Each row has a name. Each question is about the rows just above it.

[164  90 142 145 155 120 125 176 154 200] -> (119)
[133 137 155 142 145 139 105  70 154  78] -> (16)
[149 165  90 111 160  90 132 118 102 120] -> (122)
[119  87 136 133 167 126 141 145 147 214] -> (48)
The next 2 entries after [142 145 155]: => [120 125]
Give the next 2 entries after [155 120 125 176]. => [154 200]
The next 2 entries after [165  90]: => [111 160]
The next 2 entries after [137 155]: => [142 145]
The next 2 entries after [ 90 111 160  90 132]: => [118 102]

[134 128 132 108 128 119 119 152 111]  (3)
[131 129 119 118 123  99 106 149 143]  (4)
[139 124 130 136 142 130 120 123 101]  (49)
[110 126 146 120 140 126 122 111 145]  (64)
[124 120 146 145 136 197 117 110 156]  (71)
[131 138 112 137 131 123 104 173 116]  (113)
[124 130 124 115 124 160  99 139 124]  (156)
[118 130 145 100 140 132 134 169 135]  (139)
[135 123 133 139 136 143 143  89 129]  (185)
[124 125 135 138 130 177 109 111 136]  (207)
[124 140  78 127 128 128 113 121 116]  (25)
[111 133 117 132 139 136 113 208 118]  (98)
The next 2 entries after [128 132 108]: => [128 119]
What are the next 2 entries after [108 128]? => [119 119]
What are the next 2 entries after [118 130 145 100]? => [140 132]

[146 120 173 191 109 137 141 175 112 100 129 111 111 143  86 120 145  94
 104 127 141  96 137 120 103 127  88 131 113 156 118 126 112 134 111 113
  86 118] = (209)
[ 85 102 173 202 164 137 154 172 116 108 133 103 107 131 106 135 144  87
 104 163 169  96 134 135  72 136  71  99 117 136 103 130 114 115 111  98
  85 156] = (13)
[ 81 109 173 202 173 136 156 171 104 119 133 101 113 136 108 136 146  87
 104 170 175  96 125 138  65 136  71  89 106 138 100 137 112 127 114  92
  85 160] = (166)
[ 96 122 173 204 148 137 157 183  73 108 134 103 121 146 108 130 155  73
  96 163 169  85 129 138  72 136  71  99  92 157 103 141 100 150 115  98
  86 149] = (214)
[ 75 102 173 204 172 137 154 178 112 108 133  99 108 133 108 139 145  87
 104 170 171  96 134 135  65 138  67  82 113 135 101 130 112 120 111  95
  83 165] = (198)
[ 94 120 173 202 148 137 156 181  79 113 134 103 121 148 108 132 155  76
  98 163 169  90 131 140  72 133  71 100  94 152 103 140 101 145 116  98
  86 149] = (9)
[ 75 102 173 204 172 137 154 178 112 108 133  99 108 133 108 139 145  87
 104 170 171  96 134 135  65 138  67  82 113 135 101 130 112 120 111  95
  85 165] = (174)
[ 94 120 173 202 148 137 156 179  75 111 135 103 120 143 108 131 153  74
  96 163 171  86 129 142  72 136  73 101  95 156 103 142 102 147 117  98
  88 149] = (157)
[122 114 171 194 130 137 146 178 112 102 126 112 112 143 108 131 145  88
 104 144 148 103 136 132  87 135  84 109 110 141 109 119 112 130 111 102
  86 129] = (56)
[ 94 120 173 202 148 137 156 179  75 111 135 103 120 143 108 131 153  74
  96 163 169  97 134 135  72 136  68  93 113 131 101 130 112 115 111  98
  83 157] = (118)
[164 135 154 172 116 138 154 184 112  99 133 105 111 143 115 134 145  87
 104 153 155  97 138 131  77 136  71  99 113 137 103 126 112 127 110 100
  85 147] = (204)
[ 94 109 173 202 143 137 154 178 112 104 133 103 110 143 112 134 145  87
 104 155 156  97 136 130  77 136  71  99 113 134 103 130 112 123 110  99
  85 149] = (30)
What are the next 2 entries after [120 145]? => [ 94 104]
What are the next 2 entries after [122 173 204 148 137]? => [157 183]
The next 2 entries after [164 137 154 172 116]: => [108 133]

